In the rows, 128 means zero.
These are runs of 7 systems, one row a step. Runs of the same system follow the same rule from any start.
Q821, run 1:
[[137 105 179 117  93 141 164  93  97 151 137 116 102  99 137 135 152  71
  164  82]
 [ 82 139  98  67 121 133  95 144 154 137 133 113 135 139 191 160 111 138
  111 182]
 [149 103 129 166 162 148 107 165 125 127 136 197 126 111  93  88 146 147
   72 118]
 [119 155 144 147  85 159 159 114 161 113 122  78 138 106 116 107 172 108
  192  90]
 [137 130 149  73 109  89 127 142  97 139 130 103 113 146 190 176 143 128
   70 136]
 [128 123  94 150 148 188 129 161 138 123 149 186 101 114 129  97  79 109
  112 172]
 [120 128 186 154 114 107 124 153 174 115  94 121 141 136  96 107 194 164
  171 118]
 [126 106 155  84  99 138 145  87  82 162 148 122 104  99 167 154 142  78
  120  90]
 [ 90 150  71  98 138 158  97 163 168 121 139 132 146 130 167 133 107 147
   98 187]]
Q225, run 2, 9 rows:
[[ 89 148  77 152 120 168 157 164 157 129 141 140 113  76 126 120  66 103
  138 152]
 [130 161 165 141 155 100  81 122 103 143 121 152 141 189 102 136 166 175
  109 161]
 [173  76 122 118 125 153 182  77 103  92 125 126 122  85 128 116 128 100
  166  93]
 [ 79 160  88 103 114  89 105 154 179 136 116  84 147 143 155 157  97 154
  125 148]
 [137  86 150 152 162 134 111 147  75 169 147 175 137 116  78 107 125  99
   83 116]
 [156 170 118 148 113 174 147 105 160  75 121  92 140 157 126 100 153 135
  191 139]
 [130 107 125  91 119  63 101 100 121 158 124 132  99 144 164 165  98 142
   89  77]
 [ 98 142  95 165 141 173 163 164 127 126 143 158 124  69 101 116  90 104
  134 172]
 [145 154 165 127 147  98  90 105 114 118 111 119 157 197 115 135 181 178
  134 154]]
Q225, run 3:
[[ 79 174 111 149 112 136 126 130 155 125 122 100 176  77 101 127 187 155
  137 105]
 [164 147 112 115 129 127 117 124  75 136 155  94 157 133 142 134 166 114
   44  87]
 [187 128  96 135 124 162 164 185 145  80 138 112 102 139 163 102  98 110
   96 148]
 [141 132 188 145 119  71 127 168 141 141 106 136  75 187 129 139 100 137
  138 149]
 [ 97 108 174 125 119 157 145  89 101 161 134 160  96 107 120 138 117  82
  198 149]
 [ 73 130 117  82 127 151  82  88 166 125 118 144 156 120 156 143 169 172
  155 153]
 [125  89 114 126 138 112 127 136 125 124 124 146 161  57 109 125 175 153
   77  73]
 [143 189 104 156 112 137 163 174 120 109 140  53 164 120 116 117 152 109
  101 119]
 [185 125 143 106 127 122 114 151  97 139 148 109 104 199 167 125 108  95
   76 127]]
Q593, run 4, 9 rows:
[[133 144 117 100 124 191  74  97 155 108 143 156 133 161 170 107 183 154
  116 136]
 [161  87 135 125 119  79 158 137 140  93 103 152  99  85 142 136 148 172
   96  73]
 [ 74 177 113 146 101 144 168 164 123 149 145  96 142  57 120 145 134  96
  126 132]
 [151 143 165  99 142 140 109 154  84 129 141 107 148 182 152 139 168 118
   93 190]
 [166  52 148 110 124 164 150 137 164  90 115 155  94 121 153  95 124 113
  169 135]
 [ 63 127 141 119  97  83 101 160 196 168 110 108 131 111 130 140 129 141
  138  96]
 [115 148 156 124 125 158 102  96  70 178 161 159 121 120 127 138 171  99
   87 105]
 [161 140  94 110 131 180 131 119 153  58 128 143 132 118 172 111 178 171
  109 140]
 [139  97 146 129 117  61 182 184 129 112  99 104 116  83 130 151 123 137
  107 110]]
Q821, run 5, 9 rows:
[[135 128 141 143 105 190 136 128 127 139 150  99 156 102 107  87 181  75
  139  80]
 [145 145 120  78  89 119 122 152 163 108 128  71 120 158 201 143 150 133
   96 114]
 [144 140 122 158 125 144 147 182 122 130 148 186  62 114 146 119  94 119
   70 135]
 [102 173 178 165 111 160 139 153 157 124 118 138 113 136 106 111 169 132
  188 169]
 [137  82 195  75 116 126 129 104  99 132 121 142 116 122 169 153 191 123
  128 129]
 [ 82  97  76  88 127 172 126 144 157 128 141 149 133  64 165 131 105 115
  112 152]
 [116 134 142 159 135 124 105 201 152 137 127 123 169 113  93  97 184 147
   80 113]
 [168 139 149 131  87 177 148 121 118 130 155  89 114 134 148 100 160  67
  132  74]
 [127 155 121  93  97 118 127 162 171 108 121 119  80 155 207 153 115 147
  107 156]]
Q593, run 6 (9 x 20):
[[ 98 111 162  79 122 142 131  89  84 161 136  97 151 125 141 160 136  80
  175 165]
 [131  64  96  68 150 158  72 123 159 127 134 149 149 147 168 114 116 131
  106 144]
 [147  87 124 155 119 113 113 155 169 134 124 134 130 108 101  88 141 130
   96  37]
 [118 214 126 153  79 140 144 117 121 142 149  89 110 120 140 137 153 110
  119  79]
 [152 169 130 115 135 137 146 137  88 105 136 155  85 147 178 160 129 146
   84 189]
 [130  86 150 147 152 134 163 178 150  88 100 163 123  96 106 111 128 149
  158 186]
 [ 81 107 174 112 114  97 124 127 140 160 108  77 174 123  99 140 156 114
  190 128]
 [117  97 122  65 123 159  85  71 103 168 154 129 136 142 168 141 127  91
  121 115]
 [150 101  74 121 138 152  92 147 176 106 137 161 125 123 153  94 127 157
   64  90]]
Q148, run 7:
[[132 125 166 107  98 153 135 103  94 152 146  76 155 117 131 125 188  74
  140  86]
 [142 162  94 129  93 143 110 165 171 136 150 102  95 158 170 108 100 107
   81  85]
 [159 115 166 174 143  84 127 158 122 126 112 187  89 135  99 117 138 166
   91 100]
 [ 97 185 150 158 119 155 152  97 128 114 120 164  95 116 119 142 143 154
  191 175]
 [101 105 124  57 130 105 134 134 124 120 116 119 130 114 189 183 120 143
  122 188]
 [123  54 113 117 156 175 122 157 124 141 146 147 161  89 108  94 115  80
  117 141]
 [111 143 133 147 114 122 105 152 171 132 119  67 190 137  96 102 181 134
  147  93]
 [152 155 161 119  87 130 134 102  92 148 148 111  94 136 162 139 166  96
   99  63]
 [143 164  96 160 119 138 129 170 164 115 136 169  64 141 153 113  81 142
   87 126]]
Q655, run 8, 9 rows:
[[107 182 104 119 128 137 104 144  90 170 165 140 108 144 158 154 103 111
   58 151]
 [188 125 124 153 139 168 135 145 158  64 121 175  98 150 137  87 145 163
  125 143]
 [128  93 185 132 109  73 164 110 131 128  91 105 122 112 104 142 146 131
  192  95]
 [ 58 154 114 102 130 137 118 117  92 180 150 125 142 105 135 169  97  95
  130 178]
 [155 116  98 110 158 163  86 158 145  95 136 155 151 160 153 105 152 163
   71 163]
 [174  75 150 143 110 127 157 118 142 105 116 109 134 107 104  87 158 112
  157  53]
 [ 64 184 126 132  88 100 136 128 132 177 135  82 121 110 128 163 103 101
  144 108]
 [143 163 117 124 149 149 103 150  98 131 151 177  96 159 161 137 116 142
   58 178]
 [179  86 148 147 137 150 152 123 161  65 102 159 112 126 116  89 156 157
  174 128]]
Q481, run 9:
[[118 146 140 158 138 133 173 167 129  95 109  94 174 100  84 122 160 135
  167 178]
 [161  80 184  89 129  93 117  96  80 145 122 103 144 160 135 143 165 110
  130 105]
 [121  92  73  83 114 180 121 135 156 130 153 111 128 108 179 114  86  81
  115 119]
 [109 141 127 170 134 103  82 193 180 153 123 139 136 146  93  96 127 155
   90 105]
 [149 196 157 172 108 160 144  81  93 130 147 144  86 149 115 122 147 115
  154 110]
 [107 147 109  79 120 105 133  97 146  93 107 129 120 118 186 176 140 188
  137 164]
 [132  68 135 141 163 107 163 170  93 130 122 173 122  73  99 134  99 121
  101 155]
 [131 125 156 135 120 155 144 150 134 124 126  58 183 137  97 101 161  87
  181 144]
 [139  93 149  78 114 111  70  90 131 164 136 122 126 170 164 134 143 122
  105  72]]
Q481, run 10 (9 x 20):
[[168 139 102 112 119 173 156 170 139  76 134  68 160 128 160 108 159 112
  108 150]
 [167  98 168 123 114  67 116 172 143 142 118 112  90 180 151 125 114 122
   90  93]
 [ 98 160 133 136  97 173 138 141 143 160 153 134  76 136 153 122  80  71
  161 150]
 [ 74 140 161 130 132 116  77 131 173 145 108 176 128 142 122 134 161 187
  149 158]
 [131 110 148 147 131 162 163  84  92 117 132 185 105  59 107 125 161 127
  145 104]
 [111 139 108  98 115 120 153 146 136  95 117  68 185  78 145 148 184 150
  116 129]
 [179  92 150 115 143 113 128 169  74 144 143 125 126 145 137 125 134  96
   50 118]
 [153 140 121 125  98 177 135 169 177 109 139  86 109 167 165  90 109  86
  152 142]
 [100 129 172 134 106  77  87 141 171 172 112 157  77 164 136 140 116 150
  129  99]]
Q810, run 11, 9 rows:
[[140 104 125 105 148  89 155 158 119 113 110 107 124 154 146 157  61 122
  144 203]
 [136  67 172 129 155  91  96 113 117 163 113 147 133 174  89 119  93 114
  168 135]
 [ 97 126 109 123 127 134  78  67 171 143 121 110 168 153 104 112 129 143
  190 100]
 [118 151  67 127 127 103  88 104 148 135 135 123 146 120 131 132 128 168
   71  60]
 [162 177  70 175 154 148 153 138  88 100 150 123 148 112  99 113 116 133
   76 129]
 [189 159 146 136 135 102 171 155  94  80 111  83 129 170 137 139 143 139
  119 170]
 [162  87 144 101 130  96 158  97  99 121 116 115  97 159 150 150  64 100
  169 146]
 [ 88  95 126 121 153  99  85 126 163 160 111 142 140 163 103 130  64 135
  176 162]
 [113 117 134 142 147 108  68  76 134 158 124 150 161 146  80 111 154 160
  135  76]]
Q810, run 12, 9 rows:
[[138 146 131 100 109 180 138  71 123  95 135 173  87 114 184 143 166 149
  144 140]
 [ 97  93 113 114 131 101 163 172 155 106 102 157 115  52 142 154 114 158
  117 151]
 [103 102 179 142 141 126 139 164  79 178 139 125 161  95  79 129 152  80
  124 139]
 [129 115 152  81 107 190  98 117 146 131 140  96 153 159 168 107 185  95
  149 138]
 [139  92 108 115  96 134 123 149 196 118 128 151  80 108 175 104 113 129
  104  67]
 [ 90 183 131 196 115 139 147 171 135 158 141 153  97  91  88 118 110 112
  121 125]
 [118 184 184 123 117 146 124 115  90 133 134 141 116 141 148 154 206 144
  122 164]
 [140  75 118  72 128 156 159  98 125  85 121 161 105  79 182 146 141 137
  141 147]
 [ 91  74 136 128 132 102 146 203 158 144 113 125 146  73 107 127 106 108
  129 145]]
Q655, run 13, 9 rows:
[[153 121  92  98 150 206 127 117 102 103 155 141 137 138 160 115 120 102
  117 186]
 [148  70 127 114 119  96 120 164 201  94  98 106 143 133 136 102 140 156
  134  92]
 [ 98 127 158 151 110 120 129 124  93 198 148 120 124 103  92 128 119  68
  129  78]
 [101 218  95 132 116 166  94 117 150 128 149 136 115 160 156 135 131 153
  114 159]
 [197  86 147 117 140 106 148 116 112  78 111 167  89 131 153 131 150 165
   98 109]
 [ 92 118 137 156 121 124 185 135 140 123 109 113 139  65  85 132 114 111
  198 136]
 [ 96 155 143  95 136 101  92 150  99 168 135  87 166 169 140 163 140 123
  100 180]
 [175  84  96 105 141 203 113 118 131 103 153 156 120 138 161  86 118  98
  112 130]
 [116 108 136 148 102  86 124 148 203 123  97 113 130 110 109 109 143 158
  148  59]]
Q148, run 14:
[[116 172 109 111 141 103 117 110 138  89 106 139 132 149 153 165 142 204
  130 182]
 [144  63 115  93 150 151 171  96  81 104 128 154 133  69 139 144 116 109
  140 152]
 [ 98 125  82 136 135 133 130 172 161 136 128  69 188 120  99 109  88  99
  150 148]
 [160 106 179 115 127 103 104 122  90 159 134  83 163 175 114 123 173  99
  112  91]
 [151 164 103 145  96 174 110  98 166 128 150 134  82 164 151  94 110 112
  140  74]
 [128 135 123 146 136  48 122 129 137 126 103 162  95 127 122 157 105 194
   93 100]
 [116 160 133 156 158 162 151  96  69 124 138 184 116 105  99 139 125 132
  152 187]
 [123 124  95  81 137 125 133 133 150  84 108  84 171 139 163 148 124 153
  153 195]
 [145  36 135  98 136 133 142 121  98 145 134 112 153  98 118 118 110  67
  133 100]]

Which system made each run below?
run 15, 2 rows:
[[160 155 138 185 126 117  94 131 144 147 136 140 104 181  93  87 119 132
  110  66]
 [139 187 148 154 119 100 128  76 122 112 114 167  78 155 128 148 140 187
  144 117]]
 => Q148
run 16 (2 x 20):
[[120  70 144  98 128  62 133 147 179 112  83 120 122 132 141 147 103 161
  163 140]
 [ 91 101 130 144 140 112 103 100 103 197 141 135 149 113  73 127  89  87
  145  87]]
 => Q810
run 17:
[[142 132  87 143 154 182 157 131  83 122 157 139 128 115 114 116  70  79
  128 178]
 [136 114 138 128 140  89  95 134 178 105  91  94 172 183 103 112 143 173
  167 134]]
 => Q481
run 18:
[[123  67 151  85 150 134  66  82 121 160 133 186 116 159 146 129 127 132
  130 135]
 [101 116 102 153 121 153 146 123 186  95 111 152 134  60 105 106 144 157
  172 107]]
 => Q225
run 19, 2 rows:
[[153 153 112 112 102 156 104  95 108 153 163  88 131 158 155 117 139  85
   92  63]
 [149 146  78 136 123 162 126 158 162 105 146 169  73 134 171 110  85 135
   83 132]]
 => Q225
run 20 (2 x 20):
[[127 108 109  89 123 168  90  83 137 152 147  96 148 174 148 111  96  77
  167 126]
 [134 116  91 120 140  85  79 123 175 117 113 160 117 151 141 127 115 194
   84  92]]
 => Q821
run 21, 2 rows:
[[181 113 185 158 117 121 172 180 104 119 126 136  83 124 119 111 153 103
   98 105]
 [121 170 166 109  84 143 156 137 138 129 127  92  90 157 175 147 128  97
  176 167]]
 => Q225
run 22 (2 x 20):
[[ 99  92 141  60 144 100 112 116 116 126 109 138 150 119 167 175 151 163
  122 182]
 [123  43 118 109 148 159 127 150 130 134 134 145 163  65 111 102 139  97
  115 111]]
 => Q593
run 23, 2 rows:
[[123 146 146 142 129  95 147 137  84 167 139 145  75 149 127 159  51  97
  127 156]
 [110 122 161 125 159 137  88  98 124 132 115 171 135 174 113 130 135 157
  176 199]]
 => Q810
run 24:
[[112 127  95 123 107 167 154 179 193  98 124  81 147 103 144 104 121 107
  158 145]
 [122 131 175 131 122  85  71 156 128 185 129 133 120 176 122 128 149 133
   79  93]]
 => Q225
run 25 (2 x 20):
[[164 149 172 115 106  77 166 152 109 109 109  91  89 167 166 163 131 130
  125 149]
 [ 88 108 146 125 128 162 146 153 135 146 131 178  87  97 139 132  90  98
  165 191]]
 => Q593
run 26, 2 rows:
[[118 134 114 130 133 119  91 191 130 173 153 141 111 156 142 124  80 101
   56 136]
 [162 115 163 163 156 148 102 130 142  98 114 180 132 155  93  87 186 174
  132 132]]
 => Q148
run 27:
[[107 112 158 105 128 137  80 134 196 120 103 150 126 171 149 118 154 168
  171 167]
 [ 83  80 138  87 115 135 117  83 131 151 127 164 127  62 146 148 160 132
  138  90]]
 => Q148
run 28:
[[120 165 120  88  96 160 113  57 124 133 145 140  87 143 191 154 135 127
  137 112]
 [101 120  88 124 147 115 131 168 160 105 114 181 116  78 144 142 110 182
   87 159]]
 => Q481
run 29 (2 x 20):
[[ 77 113  86 149 140 118 109 103 141 171 133 133 156  92  76 122  72 117
  156  98]
 [127 165 118 134 141  97  80  92 112 151 134  84 186 178  98 127 152 149
  112  97]]
 => Q821
run 30:
[[ 56 109 138 122 136 124 132 127 138 148 112 124 177  71  91 143 143 130
  186 164]
 [112 112 126 103 140 138  80 104 121 149 136  94 209 130 109 118 190 131
  111  98]]
 => Q225
run 31 (2 x 20):
[[154  80  95 109 132 104 170 153 109 127 131  82 138 107 133 136  58  77
  115 121]
 [130 127 151 145 137 123  93 175 140 164 135 106 137 203 105 102  90  93
  136 162]]
 => Q810
run 32 (2 x 20):
[[146 190 103 168 153 113 157 137 102  91 121 140 117 150 113 145  94 166
  122 189]
 [161  98 176 154 156 107 170 115  89 104 104 137 129 138  83 128 126 127
  186 167]]
 => Q821
run 33 (2 x 20):
[[ 89 133 138 155 126 150 120  66 137 159 126 148 128 119  83 116 108 114
  214 116]
 [ 77 159 111  98 122 102  72 112 159 144 120 122 161 127 149 155 171 187
  101 115]]
 => Q810
run 34 (2 x 20):
[[ 91 153 119  96 122 144  64  96 152 144 133  92 188 163 137 129 179 148
  141 133]
 [170 100  74 116 130 135 119 108 136 102 140 148 123 105 150 108 129 144
   65  56]]
 => Q810
